In the rows, zero is written as 128.
The rows of M fall into a few groups, which share some directions, and each row is roughly a mix of its group's hidden directions.
M, 156 rows:
[[147 142 100 139 110 123 112  96  96 128  73 106]
 [148 113 118 106 114 125 158  98 117 179  87 124]
 [ 83 130 102 146 112 151 104 117  99 100 159 150]
 [130  88 166 146 165 118  85 117 153 119 136 124]
 [149 160  89 108 114 149 110 123 106  89  94 133]
 [131 140 125 154 104 123 131 145 103 199 143 125]
 [130 162 136 139 120 122 110 159 119 189  96 130]
 [158 123  89 132 135 129 107 102  91 152  86 144]
 [162 127 128 150 145 142 145  89  79 138 162 133]
 [114 136  97 153 153 113 132 127  59 137 126 130]
 [177  88 101 125 133 119 129 107 133 140  97 162]
 [148  68 117 142 120 143 159 148 160 133 123 152]
 [129 184 112 130 117 152 156 137 137 166 140 159]
 [114 139 162 123  99 122 125 159 174 140 124  83]
 [142 130 115 103 162 162 125  82 105 151 160 131]
 [ 75 109 168 135 118 145 148 143 135 104 152 103]
 [125 151 112 128 122 117 119 192 149 113 151 163]
 [104 141 121 137 100 112 140  84 100 126 113  77]
 [137 131  91 153 103  89 118 108 113 161 133 167]
 [123 144 102 145 136 176  96 116 132 169 158 140]
 [139 144 105  87 142 107 105 102 138 180 125 145]
 [146 163 130 112  85 115 122 139 123 163 173 109]
 [150 140 177 157 101 115 165 138 139 154 140 109]
 [109 115 112 114 133 109 167 124 128 192 105 127]
 [154 142 141 131 106  73 139 127 156 154 104  99]
 [ 97 123  92  98 118  86 136 126  89 100 142 133]
 [ 96 120 148 115 154 173 129 157 143  93 157 134]
 [154 125 101 182 136 146 113  93 131 122 131 165]
 [145 143 143 140 154 154 126  78  86 121  97 121]
 [129  95 131 115 144 113 161  70 139  97 112 135]
 [179 128 116 133 126 110 138 170 115 116 123  80]
 [138  64 123 106  99 151 143 151 136 120 146 112]
 [130 152 100 148 148 171  99 132 134 120 164 164]
 [165 108 137  91 143 126 142 145 106  96 102  90]
 [129  87 154 125 149 136 166  99 144 103 101 157]
 [182 128 111 102  94 110 122  98 142 161 127 132]
 [135 118 109 116 104 155 122 111  61 148 137 145]
 [116 108 133 111 168 122 144  92 173 118 139 163]
 [108 151 178 134 135 106 111 137 142  99 107  87]
 [110 136  92 109 131 129 132 125  72  93  97 115]
 [ 84 172 100 153 134 144 144 108 105 102 133 119]
 [120  83 147 136 115 145 148 155 142  74 147 135]
 [115 138  98 140 153 138 166 134  77 156 102 132]
 [135 111 119 171 180 122 145 119 124 129  99 165]
 [118 143 149 141 109 129 136 153 122 187  83 129]
 [134 135 140 188 140  94 157 111 120 159 134 145]
 [ 99 138 105 128  89 124  84 151  90 103 132 127]
 [133 161 150 148 117 111 121 121 192 154 121 145]
 [130 138 166 166 132 118 167  90 152 113 119 154]
 [103 111 112 138 129 115 179 121  75 127 106 114]
 [101 152 104 167 153 146 121 138 126 165 133 169]
 [125 127  92 152 116 178 108 148 137 132 166 156]
 [159 122 137 164 113 150 117 143 166 164 104 156]
 [115 148 106 157 110 141 136 181 160 137  93 123]
 [144 101 106  96 120 157 104 125  86 163 124 152]
 [126 105 116 102  99  96 144 159  80 130 124 157]
 [139 117 125  80 175 176 127 131 124 140 123 146]
 [129 154  85 157 113 117 117 112  77 150 112 141]
 [118 142 117 177 111 102  76 128 113 117 124 101]
 [131 102  99 132 136 161 170 160  87 132 106 121]
 [ 89 136 140 157  99 133 164 121 123  93  88 133]
 [153 123 126 157 109  81 156 138  83 108 125 141]
 [ 94 106 136 133 105 126 142  96 101  85 104  98]
 [160 171 108 103  99 113 122  92 120  98 125 114]
 [122  98 146 156 175 140 134 150 115 137 170 151]
 [ 96 109 129  98  88 103 108 168 154 138 140 138]
 [146 113 147 112 139  84  84 154 137 143 143  93]
 [109 198 129 140 141 119 118 101 119 154 117 141]
 [142 101 157 140 115 151 165 152 118 121  82 156]
 [151 113 134  93 160 133 127  88 113  94 158 103]
 [137 169  86 123 107 141 148 101  83 115 122 116]
 [117  62 154 149 104 115 124 144 150 119 125 108]
 [120 139 137 107  63 133 113 128 101 118 132  88]
 [152 160 129 129 134 169  99 162 100 165 138 129]
 [109 137  89 144 135 136 165 117  82 124  92 146]
 [138 127 119  99 156 174 122 104 125 127 182 123]
 [138 148 110 137 102 110 146 151 170 153  79 121]
 [162 133 158 167 151 165 136 114 119 117 145  92]
 [171 153 138 144 105 142 142 137  88 143 153 165]
 [142 151 126 148 137 121 111 144 157 106 123  61]
 [130 137 129  70 133 116 162 135 141 170 140 102]
 [123 188  92 109 123 132 143  97  98 134 133 116]
 [ 71 158 142 143 117 109 101 110 132 145 162 131]
 [147 105 164 164 109  80 142 139 137 112 100 133]
 [108 119 156 156  95 115 136 114  91 158 138 169]
 [107 104 150 114 109 140 153 163 157  96 108  93]
 [147 143  98 160 103 159 123 153  94  91 125 147]
 [123 119 165  96 114 117 150 181 146 126  96 119]
 [142  94 110  97  99  81 146 149 152 148 125 120]
 [116 105 158 160 112 156 123 125  73 117 141 153]
 [133  70 164 148 114 142 149 129 130 136  88 131]
 [195 129 156 103 124 117 123 137 159 148 137 123]
 [103 160 151 142 116  86 114 117 100 105 139  89]
 [151  93 137 134 134 136 129 135  99  96 115 187]
 [154 122 134  85 123 172 143  99  99 137 158 131]
 [138  78 133 102 143 163 143 141 170 135 126 153]
 [111 128 109 169 145  94 130 101 123 160 135 172]
 [119 156 140 124 138 123 140  79 144 180 155 113]
 [112 114 167 134 154 149 150 139 169  85 113 122]
 [179 146 129  83 129 106 132 100 121 137  98 111]
 [110 115 161  93 120 125 163 148 151 136 100 169]
 [135 104 112 178 152 140 126 178 102 114 138 131]
 [148 156 106 118 149 139 108 109 141 179 126 170]
 [131 142 104 124 160 115 150  95 149 183 144 114]
 [131 130 148 137 144  95  75 172 151 145 137 125]
 [125 156 122 110 153 110 120  95 188 146 110 138]
 [173 135 127 104 123 123 151 101 159 127  81 151]
 [ 97  92 141 111 104 151 141 159  89 109 131 155]
 [120 170  82 147 171 124 125 122 130 118 144 159]
 [153 101 140  88 101 155 134 130 127  80 129 101]
 [114 118 152 124  71 108 136 140 133 167 125  92]
 [148 116 125 157  87 143 148  98 126  79 136 150]
 [119 136 144 181 163 112 134 152 167 117 103 123]
 [109  98 117 151  85 138 138 165 136 124 115 172]
 [149 120  78 107 139 151  91 137 130 154 130 165]
 [134 175 128 117 156  97 138  91 109 124  89 136]
 [ 96 116 149 151  87 126 163 133  92 143 159 129]
 [101  88 159 142 173 143 136 150 142 111 157 132]
 [137 118 109 174 104 119 115 112 110 144 126 185]
 [116 117  98 100  96 141 165 153 156 160 150 143]
 [135 177 123 122 129 159 118 162 112 177 128 140]
 [ 94 111 186 136 116 156 135 153 122  98 117 127]
 [131 125 188 147 139 147 128 130  91  92 127 109]
 [155 169 146 128 150 161 100 146  89 152 122 124]
 [ 91 132 111 190 139 103 139 130 110 153 113 127]
 [148 146  83 125 108 119  79 116 140 153 138 159]
 [141 133 133 177 111 129  99 161 110 116 171 109]
 [166 150  94 159 142 125 101 120 149 130 136  83]
 [ 97 126 122  71 135 118 152 100 107 150 150 148]
 [153 103 114 116 144 150 165 121 151 166 104 164]
 [100 110 107 104 105 121 170 154 161 125 117 162]
 [146  95 139 108 111 133 101 130 181 148 163 141]
 [182 138 119 102 129 126 116 121 110 164 170 140]
 [ 83 152 104 123 157 152 122 129 157 154 130  91]
 [183 129 112  98 156 164 142 133 113 138 101 138]
 [118 145 167 159  79 135 139 153 109  96 126 119]
 [116 137 137 113 120  90 162 108 185 134 125 103]
 [130 175 122 126 152 110  84 109 104 116 150  97]
 [174 111 154 113 115 125 161 105 122 175 142 124]
 [138 108 128 132 114 154 135 169 177 135  95 159]
 [126 139 109  89 113 165 101 131 104  83 131 151]
 [155 143 114 113 141 135 132 148 184 147 119  84]
 [ 91  93 102 103 147 103 152 102 141 143 145 155]
 [155 131 170 123 138 140 142 120 155 172 104 163]
 [135 103 157 100 142 144  97 100 141 107 174 145]
 [152 118  99 143 146 168 103 115 140 157 135 173]
 [176 137 128 112 138 106 135 108  88 124  81 124]
 [126 137 102  84 137 111 128  97 136 178 134 158]
 [109 124 178 177 116 141 145 131 113  91 135 115]
 [128 134  94 146 101 134 140  77 104 156  95 117]
 [184 144 108  87 116 110 113 107 110 128 107 113]
 [142  98 123 135 132 175 129 160 150 128 149 175]
 [ 98 139 105  87 162 126 115  94 119  92 145 112]
 [162 151  89 107 145 105 115 116 162 166 123 113]
 [166 106 171 142 162 130 139 145 143  97 143 153]
 [103 120 167 162 106 143 121 163 124  93 122  99]]
In each list below, two rows fit none of the groups, and each other row fits one group, some only roughly. Which are they? Name them in the order they come.
- Q547: [154 142 160 125  92 155 140 103 150  81 126 141]
- Q449: [133 114  91 163 116 138 113 137 180 121 165 136]
- Q646: [164 144 155 133 157 140 134 128 129 112  65 116]
- Q682: [ 91 113 139 116 137 154 141 110 128  65 112 112]
- Q126: [117 163 116 146 126  94 103 105 173 142 136  93]
- Q84: [165 112 115 163 131 166 152 144  98 109 152 107]
- Q12: [107 131 102 153 136 114  79  97 153 160 150 123]
- Q13: [127 150  73 119 101 140 145  99 112 106 160 112]
- Q347: [119 148 106 103 155 166 125 145 133  98  80 144]
- Q377: [ 76 108 139 125 114 156 182 115 135 129 124 144]

Q449; Q646
- Q644: [120 112 118 162 115 129 172 137 154  81 121 158]
- Q501: [ 98 132 154 116 148 140 125 104 156 190 136 125]
- Q204: [168 144 113 118 127 103  92 106 164 118 141  91]
- Q253: [ 90 107  84 115 135 138  83 145 108 120 146 144]
- Q56: [115 121 159 124 140 118 115 152 157  85  79 145]
- Q863: [103 116 186 159 101 155 144 139 109 140 142 125]
- Q651: [195 143 145 137 136 106 136 141 158 148 123 148]
- Q562: [147 168 151 119 103 151 128 172  99 104 106 125]
- Q144: [146 147 110 110 151  99  95 108 117  95 164  98]
- Q207: [148 165  79 121 124 114 120  96  92 105 130 115]
- Q371: [138 127 127 134  93 130 138 198 122 159 112 126]

Q204; Q562
- Q727: [156 105 127  76 108 134 106 132 113 111 161 160]
- Q194: [138  85 154 153 110 122 130 146 148 164 141 169]
- Q698: [122 117 102 110 126 133 152 176 143  79 122  99]
- Q907: [156 129 163 138 126 138 120 114 177  81 127 148]
- Q720: [126 143 111  72 130  91 123 158 147 142 117  98]
- Q766: [141 118  96 158 116 137  88 156 163 111  97 146]
- Q846: [109  91 115 120 107 153 155 134 100 121 147 179]
- Q557: [148 171 166  83 141 154 148 151 137 131 122 129]
- Q123: [118 119  79 153 139 143 145 149  85 108  99 144]
- Q85: [155 144 134 170 123 116 101 177 111 159 130 144]
- Q295: [ 92 144 114 112 134  90  97 102  93 100 142 110]

Q194; Q557
- Q259: [129 121 147 138 108 167 168 148 127 157  88 153]
- Q965: [137 119  92 109 108 159 169 131 164 110 104 150]
- Q270: [124 161 156 142 154 135 153 125 164 103  83 143]
- Q197: [135 167 142 113 148  95  94 105 155 155 107 106]
- Q814: [104 146 169 157 130 128  91  96  95 132 145 107]
- Q584: [145 115 113 142 128 139 145 180 159  84 119 103]
- Q608: [163 139 126  78  83 136 108 131 118 139 158 140]
- Q511: [107 115 112 155  98  92  98 144 163 161 109 127]
- Q924: [127 135 116 142 151 161 145 112 132  96 163  75]
- Q310: [ 89 152 139 127 109 147 156 115  74 105 121 142]
- Q627: [ 98 122 162 112 133 136 168 156 164 128 134 166]
- Q22: [164  92 101  94 136 133 143 125 156 134 153 164]

Q965; Q310
- Q190: [147 146 138 133 143 168 170 109 121  95  92 147]
- Q29: [130 142  82 124  76 125 161 117 118 156 112 116]
- Q174: [139 115 173 139 105 140 184 104 122 132 123 101]
- Q361: [141 109 116  86 141 101 125 163 173 149 124 107]
- Q956: [ 97 142  90 123 161 110 102 145 111 118 156  91]
- Q471: [127 179 155 129 146 140 158 110 152 115  87 140]
- Q643: [ 88 121 126 128  83 130  97 162 107 131 119  92]
- Q235: [110 102 144 173 127 151 152 131 151  94 152 158]
- Q273: [158  72 118 134 143 130  84 121 149 125 155 132]
- Q307: [130 180 159 123 120 119 151  85 142 118  97 119]

Q361; Q956
- Q942: [180 128 131  94 160 117 121 127 104  90 147 118]
- Q450: [ 96 114 111 114 136 165 102 151 169 110 163 128]
- Q305: [142 120 160 143  99 179 158 113 135 117 119  93]
- Q772: [141  88 121 107 117 133 140  99 114  90 157  87]
- Q841: [ 88  85 145 122 104 148 152 114  86 130 120 114]
- Q101: [138 117 171 150 141 106 118 130 182  91 126 132]
- Q697: [139 118 107 143 131 123 171 126  89  79 154 113]
- Q189: [144  73 162 138 149  91 151 125 148 144 117 127]
- Q439: [ 77 138 161 121  98 112  90 139 138 155 115 125]
- Q712: [139  89 159 128 140 116 178 121 118 163 149 109]
- Q993: [110  97 141  94 140 119 165  84 162 126 131 110]
- Q799: [108 123 161 106 130  88 129 119 126 116 143  69]

Q450; Q305
- Q671: [145 119 153  97 126 145 114 158  82 151 138  90]
- Q714: [125 105 105 153 140 139 126  92 150  79 144 161]
- Q368: [ 71 118 106 109 131 126 158 114 145  97 152 151]
- Q980: [123 147 181 126 126  88 169 136 143 127 116 104]
- Q555: [162 112 141  79 140 127 176 121 111  98 127 129]
- Q287: [137  96 142 144 135  90 120 158 151  97 112 171]
- Q782: [142 114 125 115 133 155 170 175 169 114 123 108]
- Q356: [119 191 110 119 132 119  99 138 149 129  88 134]
- Q23: [135  89 117 117 117  78  82 143 125 101 137 128]
- Q933: [119 145  82 131 115 148 130  87 143  81 107 129]
- Q390: [105 160 131 110 117 193 123 138 107 102 137 132]
- Q589: [118 157 159 127 108 103 118 152 142 120  74 100]

Q933; Q589
- Q488: [153 111 123 141 169 115 122 127 152 101  97 176]
- Q826: [134  90 110 136 139 109 154 105 165 173 152 136]
- Q193: [145 143 163  97 137 144 142 118 174  90 127 101]
- Q63: [ 95 148 156  83 131 107  98 146 147 135 109 100]
- Q623: [ 86 117 137 105 122 135 186 115 114 115 160 129]
- Q175: [114 125 115 146 133  62 120  97 116  96 111 129]
- Q152: [125 106 106  85 118 121 163 173 149 100 118 122]
- Q609: [159 121 139 123 116 111  94 191 114 121 142 106]
- Q314: [124 107 117 170 148 139 144 133 122  90 182 132]
- Q469: [167 112 121 165 127 181 143 138 156 147 127 137]

Q826; Q314
- Q597: [116 151 108 149 173 125 105 103 164 152 149 105]
- Q930: [129 104  88 137 122 145 110 141 160 116 177 158]
- Q574: [128 153 138 106 144 122  60 134 144 129 161 127]
- Q81: [115 128 119 102 117 133 138 171 185 147 109 103]
- Q658: [122 111 117  87 143 177 152 150 137 154  97 122]
- Q773: [112 109 131 160  89 152 126 138 172  98 153 143]
- Q349: [131 123  89 134  86 162 115 165 120 132 163 114]
- Q161: [ 98 130 150 105 106 148 128 137 154  75 129  93]
- Q686: [119 144 164 153 170  89 120 151 116 137 129  93]
- Q337: [139 107  87 140 140 170 152 119 106 128  82 137]
- Q853: [ 87 117 149 140  94 158 174 117 116 127 111 106]

Q597; Q337
- Q104: [ 87 119  99 100 131 170  92 129 162 130 131 133]
- Q678: [161 154 162 140 158  90 155  99 114 123 114 113]
- Q739: [103 156 142 125 160 129 137 153 164 109 143 176]
- Q213: [171  88 115 111 131  93 129 144 124 137 170 146]
- Q604: [135 138 129 104  91 117 129 163 121 136 175 171]
- Q966: [ 98 133 158 184 106 147 124 124 129 148 158 108]
- Q843: [118 151 124  93 140 119  76 128 129 153 129  81]
- Q236: [ 82  98 163 107 105 104 148 110 126 141  99 124]
- Q889: [135 122 113 149 120 134  55 152 126 113 103 130]
- Q116: [109 162 132 110 130 110  61 128 149 138 145 134]
- Q240: [159 123 148  82 132 141 116 154  81 152 125 110]
- Q233: [137  88  93 146 132 147 110 122 160 110 158 165]

Q213; Q236
